Here is a table of points, one per row:
tensor([1.02, 0.26, 0.11, -0.11, 1.12, 1.75, 0.54, -0.14, -1.24, -1.71, -0.26, 1.10, 1.00, 0.02, -1.17, -1.86, -0.89, -0.56, 0.78, 0.46, 0.06, -0.75, 0.31, 0.67])
tensor([1.73, 0.51, -0.51, -2.11, -1.21, 0.15, 1.19, 0.31, -1.45, -2.24, -2.81, -1.46, -0.46, 0.17, 0.45, 0.22, 0.95, 1.06, 1.21, 1.01, 0.74, 0.22, 0.46, 1.71])
tensor([-2.27, -1.90, -0.98, 0.57, -0.58, -0.28, -0.53, -0.67, -0.12, 0.23, 0.79, 0.42, 0.82, 1.03, 1.07, 1.50, 0.83, -0.22, -1.30, 0.40, 1.45, 1.36, 0.30, -1.22])
tensor([0.05, -0.85, -0.29, 0.13, 0.57, 0.46, 0.21, 0.57, 0.88, 1.33, 1.21, -0.07, -1.36, -1.22, 0.12, 1.23, 0.94, 0.53, -2.00, -2.13, -1.53, -1.00, 0.46, 0.02])
tensor([0.39, 0.10, -0.11, -0.09, 0.15, 1.06, 1.17, 0.36, -0.72, -1.35, -1.22, 0.23, 0.86, 0.31, -0.55, -1.75, -1.92, -0.82, 0.11, 0.42, -0.16, -0.14, -0.03, 0.46])
tensor([-0.61, 0.23, 0.03, 0.93, 0.17, 0.65, 0.66, 0.63, 0.76, 1.01, 0.08, -1.43, -1.34, 0.24, 0.96, 1.15, 0.43, -1.04, -1.46, -2.48, -0.44, -0.10, 0.21, -0.20])
tensor([0.31, 0.96, 1.64, 0.64, -0.07, -2.03, -1.46, -0.63, 0.59, 0.80, 0.09, -0.89, -2.17, -1.29, -1.24, 0.21, 0.86, 0.28, -0.18, 0.53, 0.65, 0.19, 0.92, 0.64])
tensor([-0.26, -0.34, 0.14, 0.35, 0.55, 0.41, 0.59, 0.55, 1.45, 1.71, 0.30, -0.69, -1.09, -0.26, 0.54, 0.97, 0.86, -0.59, -1.78, -1.92, -0.96, 0.17, 0.64, -0.06])
tensor([0.14, -0.08, 0.93, 1.23, 0.74, 0.15, -1.99, -1.65, -1.09, 1.00, 1.09, 0.75, -1.27, -2.30, -2.19, -0.48, 0.72, 0.14, 0.26, -0.23, 0.01, 0.34, 0.84, 0.90])
tensor([0.54, 0.88, 0.10, -0.37, 0.84, 1.01, 1.32, 0.73, -0.39, -0.89, -0.93, -0.22, 1.02, 0.81, -0.06, -1.25, -1.70, -0.71, -0.24, 0.67, 0.24, -0.22, 0.15, 0.16])
tensor([-0.45, 0.68, 0.57, 0.54, 0.15, 0.08, 0.58, 1.50, 0.71, -0.57, -0.78, -0.93, -0.30, 1.10, 1.06, 0.15, -1.03, -1.30, -1.49, -0.22, -0.07, 0.05, 0.31, 0.11])
tensor([-0.01, -1.76, -3.20, -2.26, -0.91, 0.05, -0.33, -0.69, -0.83, -0.10, 0.76, 1.21, 0.91, 0.08, 0.95, 1.33, 2.05, 1.59, 0.53, -0.88, -1.48, 0.28, 1.67, 2.36])
tensor([0.91, 0.43, 0.27, -0.18, 0.17, 0.78, 0.67, 0.82, -0.03, -0.88, -0.90, -0.69, 1.89, 1.02, -0.49, -1.22, -1.79, -1.24, -0.47, -0.02, 0.69, -0.23, 0.12, 0.47])
tensor([-2.52, -2.50, -1.37, -0.65, 0.29, 0.12, -0.52, -1.36, -0.27, -0.10, 0.35, 0.91, 0.13, 0.63, 1.12, 1.64, 1.47, 0.02, -0.61, -0.85, 0.69, 1.45, 1.23, -0.26])
tensor([-0.18, -0.04, -0.05, 0.06, 0.73, 0.35, 0.27, 1.33, 1.57, 1.03, -0.04, -1.06, -1.11, -0.02, 0.70, 0.93, 0.27, -1.49, -1.95, -1.06, -0.47, 0.59, -0.30, 0.11])
tensor([0.09, 1.53, 0.93, 1.10, 0.68, -0.62, -1.46, -1.70, 0.07, 1.21, 0.64, 0.18, -1.68, -2.39, -0.94, 0.20, 0.27, 0.70, 0.51, -0.24, 0.26, 0.86, 1.12, 0.45])
tensor([0.69, -1.54, -3.07, -2.50, -1.08, -0.13, -0.16, -0.97, -0.98, -0.42, 0.57, 0.93, 0.72, 0.78, 0.34, 1.60, 2.05, 2.17, 0.40, -1.01, -1.27, -0.90, 1.36, 1.85])
tensor([-0.02, 0.08, 0.06, 0.36, 0.32, 0.34, 0.37, 0.36, 1.33, 0.99, -0.31, -0.89, -1.04, 0.10, 1.11, 1.14, -0.14, -1.54, -2.08, -0.97, -0.49, -0.01, 0.25, -0.01])
tensor([0.73, -0.16, -0.41, -1.55, -0.28, 0.01, 0.47, 0.51, 0.23, 0.11, 1.50, 1.74, 1.10, -0.87, -1.41, -1.04, 0.60, 2.10, 1.36, -0.93, -2.04, -2.59, -1.80, -0.37])
tensor([-1.51, -0.95, 0.04, 0.04, -0.23, -0.55, -0.13, -0.33, 0.10, 0.88, -0.01, 0.51, 0.75, 1.16, 1.06, 0.64, -0.56, -0.51, 0.40, 1.36, 1.53, -0.08, -1.39, -1.99])
tensor([-1.02, -0.09, 0.43, -0.36, -0.70, -0.32, -0.35, 0.04, 0.32, 0.52, 1.03, 0.67, 1.21, 1.48, 0.93, -0.21, -0.31, -0.32, 0.75, 1.58, 1.03, -0.26, -1.92, -1.76])
tensor([0.60, -0.07, 1.23, 1.56, 1.20, -0.06, -1.36, -1.95, -0.88, 0.93, 1.49, -0.33, -1.46, -1.73, -1.13, -0.31, 0.39, 1.46, 0.44, 0.06, 0.03, 0.72, 1.26, 0.69])
tensor([0.38, 0.05, -0.37, -0.53, -0.53, 0.30, 0.67, 0.75, 0.10, 0.85, 1.47, 1.58, 0.91, 0.12, -1.08, -1.23, 0.90, 1.84, 2.18, 0.13, -2.09, -2.89, -1.53, -0.12])
tensor([-2.54, -2.67, -0.41, -0.40, 0.52, -0.08, -1.05, -0.23, -0.48, 0.21, 0.65, -0.13, 0.61, 0.76, 1.38, 0.97, 1.05, 0.05, -0.93, 0.11, 0.29, 1.64, 0.78, -1.12])
tensor([-0.81, -0.52, -0.47, 0.39, -0.23, -1.35, -0.78, -0.21, 0.22, 0.49, 0.34, 0.71, 0.94, 1.53, 1.27, 0.29, -0.71, -0.35, 0.20, 1.25, 0.94, 0.36, -1.33, -2.36])
tensor([-0.21, 0.08, 0.87, 0.25, 0.16, 0.10, 0.83, 1.05, 1.02, 0.28, 0.06, -0.66, -0.84, -0.24, 1.47, 1.16, -0.17, -1.38, -2.17, -1.28, -0.06, 0.18, -0.13, 0.25])
tensor([-0.86, 0.44, 0.09, -0.18, -0.75, -0.43, -0.45, -0.03, 0.40, 0.40, -0.16, 1.06, 1.80, 0.96, 0.73, -0.63, -0.68, 0.92, 0.94, 1.22, 0.14, -1.43, -2.32, -1.70])
tensor([-0.94, 0.18, 0.32, -0.57, -0.82, -0.65, -0.03, -0.40, 0.66, -0.25, 0.36, 1.14, 1.12, 1.27, 0.17, -0.56, -0.37, 0.16, 1.35, 1.45, -0.32, -1.53, -2.37, -1.34])
tensor([0.03, 0.39, 0.44, 0.12, 0.05, -0.02, 0.66, 1.17, 0.67, -0.10, -0.86, -0.92, -0.06, 0.44, 1.21, 0.47, -1.69, -1.79, -1.09, -0.55, -0.47, 0.54, -0.03, -0.07])
tensor([1.70, 1.48, -1.14, -1.44, -1.32, -0.65, 0.68, 0.87, -0.42, -2.09, -2.16, -2.19, -0.87, 0.16, 0.18, 1.01, 0.29, 0.78, 1.32, 1.31, 0.46, 0.08, 0.56, 0.98])
tensor([0.61, 0.31, 0.32, -0.06, 0.51, 1.50, 1.26, -0.14, -1.52, -1.23, -0.70, 1.65, 0.95, 0.20, -1.96, -1.65, -1.33, 0.57, -0.04, 0.51, -0.14, -0.05, -0.02, 0.75])
tensor([0.69, 0.71, 1.41, 0.69, -0.06, -0.99, -1.38, -1.23, 1.28, 0.78, 0.26, -1.36, -2.09, -1.73, -0.61, 0.19, 0.64, 0.59, 0.42, -0.03, 0.76, 0.90, 0.24, 0.40])
tensor([0.41, 0.54, 0.45, 0.85, 0.15, 0.58, 0.79, 1.10, 0.05, -0.86, -1.63, -0.18, 0.70, 1.35, 0.76, -1.10, -1.00, -1.30, -0.40, -0.28, 0.41, -0.19, -0.18, 0.39])
tensor([0.59, 0.33, 0.80, 1.43, 1.27, -0.87, -1.43, -1.57, -0.46, 0.74, 1.21, -0.12, -1.66, -2.28, -1.24, -0.51, 1.02, 0.55, 0.02, 0.19, 0.15, 0.44, 0.86, 0.51])
These points spread out most along one direction. Take the direction at right angles to it along which they spread out most. Go by this last direction. For each point below, how far along it does it lie, from 0 to 99? The average is 50, and the first point in the table lies past the average. One standard deviation of the points above along it is 16.
tensor([-0.05, 0.23, -0.69, 1.55, 1.47, 1.20, -1.30, -1.46, -1.91, -0.19, 1.30, 0.82, -0.49, -2.44, -2.24, -0.97, 0.28, 0.98, 0.52, -0.17, -0.36, 0.18, 0.38, 0.68]) -> 77
tensor([1.16, 0.64, 0.01, -0.03, 1.17, 0.97, 1.08, -0.51, -1.89, -1.56, 0.50, 0.81, 1.34, 0.46, -1.42, -1.85, -1.01, -0.23, 0.39, 0.12, -0.36, 0.50, -0.19, 0.82]) -> 63
tensor([0.15, -0.42, -0.23, 0.49, 0.66, 0.54, 0.62, 0.25, 0.83, 1.42, 1.12, 0.47, -0.20, -1.29, -0.77, 1.85, 2.01, 0.68, -0.57, -2.16, -2.61, -0.58, 0.24, 0.38]) -> 58
tensor([-1.17, 0.09, -0.10, -0.27, -0.29, -0.75, -0.60, 1.31, 0.75, 0.34, 0.76, 1.14, 1.15, 1.23, 0.49, 0.15, -1.16, 0.11, 1.12, 1.49, 0.94, -0.49, -1.67, -1.68]) -> 44
tensor([0.88, 0.96, 1.04, 0.10, -1.50, -1.71, -1.39, 0.31, 1.06, -0.07, -1.22, -2.30, -1.87, -0.71, -0.29, 0.57, 0.34, 0.35, 0.49, 0.67, 0.70, 0.24, 0.25, 0.68]) -> 51
tensor([0.80, 1.42, 1.17, 0.47, -1.25, -1.88, -1.06, 0.30, 0.80, 0.69, -1.21, -1.99, -1.14, -1.27, 0.01, 0.29, 0.71, 0.77, 0.22, 0.26, 0.96, 0.96, 0.28, 0.69]) -> 51
tensor([0.58, 0.25, -0.50, 0.04, 0.85, 1.20, 1.87, -0.14, -0.55, -1.41, -0.31, 0.54, 0.65, 0.37, -1.49, -2.01, -1.59, -0.33, 0.81, 0.36, 0.22, -0.05, 0.13, 0.69]) -> 58
tensor([-1.84, -2.41, -1.09, 0.08, 0.51, -0.54, -0.74, -0.59, -0.36, 0.29, 0.42, 0.69, 0.40, 0.84, 1.37, 1.51, 0.81, -0.59, 0.22, -0.57, 1.10, 1.69, 0.68, -1.50]) -> 38
tensor([0.39, 0.21, 0.46, 0.10, -0.37, 0.43, 1.17, 0.88, 0.22, -0.60, -1.15, -0.56, 0.30, 0.98, 0.65, -0.69, -1.63, -1.78, -0.60, 0.01, -0.10, -0.07, 0.07, 0.00]) -> 34
tensor([-1.24, 0.36, 0.03, -0.10, -1.01, -0.64, 0.00, 0.01, -0.40, 0.39, 0.52, 0.57, 1.48, 0.94, 0.50, -0.37, -0.31, -0.45, 1.25, 1.04, 0.47, -1.39, -2.07, -2.15]) -> 48
tensor([1.36, 0.41, 0.01, 0.48, 0.39, 1.55, 1.37, -0.24, -0.60, -1.60, -0.65, 1.07, 1.37, 0.08, -0.85, -1.93, -1.30, -0.23, 0.35, 0.32, -0.11, -0.08, 0.43, 0.02]) -> 57
tensor([1.58, 1.56, 1.07, -0.78, -2.24, -1.17, -0.54, 1.15, 0.54, -0.43, -1.58, -1.83, -1.64, -0.55, 0.52, 0.22, 0.56, 0.34, 0.80, 1.05, 0.57, 1.04, 0.79, 0.09]) -> 50
